Each path below is one point turned by a fixed rotation once a step. After each direction that follows a path, write how fast that rotation turns it, in deg/step (0 if it stays still).
Each turn is a multiple of 5 degrees from 10 to 175, or 0.
Each row of a path follows its step; steps can be skipped.
Rotation 1:
step 0: [  1   3 -20  21   4  -4  -5  17  -3   3 -36   3 -12  24  25   4  -9 -23
   2 -12  -2  -2  -1 -22   7  17  26   5  15  -1 -17   4  -8  33 -21  17
  14 -18   8 -12  10 -32]
step 1: [-18  -3   7 -32  -7 -33   5   5 -11  -6  11   0   3 -59 -10  -8 -16 -16
   6   2   9  -5 -12   9  -7   5 -14   3  10  18 -16   5   5  19  13 -15
  -5 -30  -7  11   2 -16]
step 4: [ 30   2  -4 -14 -15  -9  14 -12 -21 -14   3  24  14  -5   1 -17  13 -27
  13 -28  19   2 -15  13   7 -15 -35   7  -2   8   2  13  -9  31  -5  14
   6  -9 -14  22   2 -21]
step 10: [ 11 -21 -22  -8  29 -20 -12 -15  -7 -15  -3   7  23   0 -19  17 -16   4
   6 -18  -3  -5   0  -8  26 -10   0   4 -18   2 -13   3  18  40   0  13
 -12 -24 -34   1  -2  -6]
step 11: [ 13 -14  26   1 -19 -13  46   9  14  -5 -38  -8  23  -3  17 -22  -4 -18
  10  -1  -4   9 -15  -5   7  12   0   5  -5  -5  22 -13   3  -6  13 -26
  19 -17  -8  10  13  -9]
step 12: [-12  18  20  38  24 -10  -7  -6  -3  32  -4  12  -6  -9   0  12  10 -27
 -15  -6  14  -2  -9 -16  16  -4   3   0   3  -1 -17  24  10   0 -23   8
 -28 -20 -20  12  26  -8]
step 13: [  3 -16 -28  -5  -6   0  -3   4  -1   9 -27   6  16 -31   2  -5 -22   5
  22 -16  15 -21 -13  37   2  -5  25  21 -13 -17   9  -7   0  29   4 -20
  -8   4 -18  16 -11  -9]
step 15: [ -8  -3   1  30  16  11   2 -43 -21   8   1   3 -22 -33   1 -19 -12 -22
 -22  -5  16  -5 -23  -9 -10  -9   0  15  13  -8  22 -23  16  -5  -6 -20
  -6   6  -8  19   4  -5]
step 17: [ 21 -19  -6  -2  -1  -3  28 -26  13   4  -6 -28   1 -15 -13   2   7   1
   3  -5 -27  19 -24  11  11   2 -10  -9  -8  34   3 -20  39 -14   3 -14
 -18  -6 -14   5 -11 -17]
Directions:
[ 6 -5 -7 -1 -3 10 -1  1  9  5 -4 -5  0 -2 -9 11  3  6 -4  0  0  1 -2  2
  8  4  3 -7 -2 -2  1 -9 -6  6  4  5 -2 -3 -4 -1 -6  4] -> 100
[ -4  -4   1  -4  -4   7   4   0  11   1  -5  -6  -3  -6  -6  -2   9  -9
   3   0  -1  -5   1  -9  -3  -3  -6  -3   8   1  -4   2   3  -5  -6   3
  -6   1   3  -4   0 -11] -> 130
[ 1  6  5  3  9 -3 -8  6  0 -5  0  2  9 -7 -5  9  5  2  2 -9 -2  5  1 -7
 -3  1 -2 -7  6  6  7  6 -3  3  2 -2  0  8 -5 -3  2  1] -> 170
[ -1  -2  -1  -1   3 -10   0 -10   1  -4   2  -3   1  -2  -6  15  -5   2
  -5   7   6  -7   4   0  -3  -2   5  -3  -2  10   1  -4   4  -2 -10  -6
  -4  -2   3   6   0  -4] -> 155
[  1   1   1 -12  -7  -6   3  10   1  -1   4  -1   2   1  -2  -3   1  -9
  -7  -3  -4   4   1  -2   0   1  -5  -2 -13   8   2 -10   3  -6   3  -4
  -1   4  -8   2   0   1] -> 115
[ 3 12  6  0 -8  3  5 -7  2 -4 -6  4  3  8  0  5 -5 -3  2 -6 -4 -6 -1  8
  3  1  3 -6 -3 -2  1  8 -1 -8  0 -1 -7 -4 -9 -6  2 -3] -> 55
Rotation 2:
step 0: [ 17 -15  -1  -7  -8  -7  14  -7  -4  -8 -17  -8  15   2 -38  12 -23  -3
  -7   4 -26  -1 -32 -19 -12 -19  -5   2  18  24   2  -1  38  -9 -19  22
  10 -35 -14  24  13   9]
step 11: [ 16  -4  -8   1 -32  12 -11 -32 -28   1  -2 -10   0   0 -20  -3 -27 -16
 -11   4 -43  23 -19   2   3   0   1   1  -7  12 -17  -1  17  14 -35   6
   8 -26   2  13 -30   7]
step 13: [ -7 -13 -19 -21  -4   8 -14 -11  36   1   6  17   3  -2  -9 -31  -4   5
  -5   3 -12  25 -40   3 -19 -15  -8  23  -1  45   5   7  25 -13 -21  12
  -2 -15  -1  -3  18   6]
step 15: [-25 -12  -1  26  -7  15 -13  -9 -30  25  32  17 -11 -13  -2 -11  -1  21
 -25  18  23   7 -18  -9 -23 -17  11  10   3  18   4 -16  18  -1  -8  14
  -3  -5 -41 -12 -12  13]
step 19: [ 24   1 -11   1 -32   8  -4 -11  -9 -16  -4   1  26 -19 -26  11 -25 -18
  -3   5  -9 -15 -17  13 -10  -1   0   0  21  12  -6 -32  11  -3 -40  14
 -14 -21  -2  15 -26  32]
step 21: [-32  -5 -18 -32  -6 -13 -23 -19  -2 -25  -1  12   1 -14 -39   1  -7  22
  -9  23 -29   8 -37   2  -8  -5  -2  17   3  27  20   3   0  -3 -20 -10
   7 -15   0   2  14   9]
step 22: [ 27 -19  -6   9 -14  13  -4 -13   9  35  10   8  12 -24 -10   3 -15   3
   5  -2 -23  15 -28  -1  -8 -13  15  -8  15 -10 -25 -22  16  -2 -35 -20
  13 -42 -15  -8  -1  12]
step 23: [-16 -23 -14  -2 -13  12  -4   3 -16  27  19  16 -22   0 -15  -3 -23  34
 -30   6   6   6 -18 -21   0  -6   7   5 -24  23  11 -13  13 -29  -7  32
  -3 -14   3   4 -30  -5]
step 24: [-12  -5 -21   2 -15   6  -9 -20  -9  -2  19  -2  29 -17 -35 -25  12 -16
   1  -8  -9  17 -31   9 -18   4 -11   8   1  32  25 -12   5  25 -31  10
 -20 -13   9  -9 -14  23]
Directions:
[  3   4  -5  -3  -2   4  -7   1   0   2   2  -8  -4   8   4  -1   1  -5
   8  -3  -4   8  -1  -9   1   2   5  -4   0  -2   0   4  -1   4   1  11
  -4  -8 -12  -5   7   1] -> 160
[-14   7  -2   5   4  -9   0   7  -5   6  10  -5  -1   3   1  -4   0   9
  -5  -2  -1  -1  -1  -3  10  -3   4   3   4  -6   3   1  -1  -4  -1   5
   3   4  -1   8  -1   2] -> 130
[ -5 -10  -1   3   0  -2  -3  -6  -4  14  -3  -5  -5  -1  -4   6   5   3
   1  -6  -2   3   9  -1   2  -5   0   1   1   6   1  -6 -13   3   1  -3
  -1  -6   4  -4  -4  -5] -> 55
[ -4   6   6  -1   9   1  -1   5   1  -3  -3   1  -5  -2   6  -5  -7  -5
   0   4  -9  -2   1  -4   1  -5   5   2   1   1   2   0  -4   1  -7 -16
   8  -7  -5  -7  -4  -1] -> 95
[ -3 -10   3   7   7   2   3  -7 -11  -6  -1  -3  -4   2   1   2   5   1
   3   9  -7  -1   0   7   2   4   2  -4  -5   1  -1  -3   2   0  -3  -2
   2   2  -9   8  12   1] -> 70
[-1  1 -3 -5  2 -8 -7 -1  0  3  2 -7  2 -3 -2 -1 -3 -6  8  3 -2 -9 -9  5
 -5 12  7 -8  0 -4  2 -7 -7  5 -3  0 -1  5  5  1 -5 -1] -> 145
[ -2   2   1   6  -2  -5  -9  -1  -2  -4  10   9   1 -10   2  13  -1   0
   4   4  -5   6   3   5   2   0   1   3   8  -2  -5  -1   3   7   6   2
   3   3  -2  -9   0   0] -> 110
[  0  -9   3   5  -4   1  -3   9   4  -3  -1  -1  -7  -2  -2  -1  -1  -5
  -6   6  -2  -3  -9  -2   7   4  -9  11   1  -3  -2   7 -11   9  -3   5
  -2  -3   2   2   2   1] -> 140
Rotation 3:
step 2: [ -6  -6  -5  10  -5  13  -8   1  -1   3  -3 -13   0 -16  -5  15  -8   0
   1  -7  11   1  18 -23  21   1  16   8 -10   6  41  32  31   9 -10  20
 -12  -7 -21 -16 -50 -10]
step 6: [ 37 -11  11  -2  18  11   0   7   0   6   6 -12 -27  13   2 -39   2 -13
  -5 -12  48   6  12  -4  -8  26   5  -8 -18 -14  20 -14  17  -7  -4   2
   1  26   5 -16   0   9]
step 11: [ 14   2  16 -30  -3   1 -31   4  -1   8  29 -34 -31   4 -19 -12 -13  17
 -11 -15  -7  -6  21   9 -37   0  -3   5  -2   1  -6  14   4   5 -34  18
  13  11 -11   9  10   0]
step 12: [ -2  -5  11   6  21  20  39   5  -8 -24  27  -8  37  -5   3  10  -8  16
  13  -9 -15  12   1  24   2  11 -29  28 -14 -12 -13  12  18  -2   8 -13
 -10 -17  14  16  -3  -2]
step 14: [-19   8  -6   2 -10 -11 -11  19 -26   9 -38   8  17  -8 -10   5 -17 -27
  16  17  13  10  20  -6   6   0 -35 -10 -30  18  15  15   6 -17 -16   5
  -4  20 -20  11 -11  12]
step 18: [ -8   5  -5   9  18  -1 -18  11  14   7  -1 -23 -17  -7 -26 -22 -29   5
   6  -7  21 -21  -2  11 -25  -4  24 -29 -40  -8  -2  -4   6   3   2  14
  16  -3 -12  34  15   0]
step 20: [ -1 -19  11 -13   5  16   7  -2  25  16   3   7  -2  -3 -32   5  -2  -7
  -2  25   0  21   5  -2  18  -1  17  15  29   7   6  21  23  50  10   0
   7  -4 -13  -5  -1 -33]
step 22: [ -3 -15  -2  11   7   5 -21   6  11  27  11  -1   7 -35  31  30   7   4
 -20 -18 -22 -22   5 -11 -12  11  14  -5 -22 -10  16   2  20 -17 -12  31
 -19  -2 -16 -13  -4 -17]
step 24: [ 54  19  29  -5 -16   9  -1  17 -36  -9  25   1  -5   5 -10 -10 -14   1
  -1 -20   4  18  16  -5   7  14  -9  10  12  -3   5  16  30   8   3   7
 -20 -14  16   2  -3   5]
Directions:
[  0   8  -4  -7   9   4  -2  -5  -1  -1  -2  -2   4   5  -2  -7   2   9
   1   9  -2   4   7  -2   0  -3  11 -10  -2  -7  -3  -1  -3  -2   3   0
   5   3   1  -4   7  -9] -> 145
[  1  -5  10  -3  -6   2   8  -2  -1   2   0   5   2   0   1   4   2   5
   2  -3  -5  14  -1   3  -7  -1   9   4  -1  -6  -2   1 -10   1  -3  -4
  -2  -2 -10   7   2   4] -> 95
[ -2   4   3  -3  -2   2  -2   7   7  -4  -5   3   1   0   2 -15  -2  -2
  -4  -1   0   0   2  -4  -6  -3  -1   2   1  -2 -11   5  -3  -1  -6   1
 -15   7   3  -1  -8   2] -> 145
[ -5   3  -3   6   2  -9  -7   3   3   5  -8   4   9   0   1   7  -1  -1
  -2  -5  -3  -1  -9  -1  -3   5   0  -5  -9 -10 -10  -4   1  -1   4  -2
  -5  -6   2   2   6  -3] -> 80
[ -3  -1  -2   1   3  -7  12   4  -5  -3  -1  -5  13   0   0  -1   3  -2
   4   2   1   4   0   0  -3 -13  -7   2  -8   9  -3   1  -7  -4   5  -1
   4   2   6  -2   3   5] -> 160
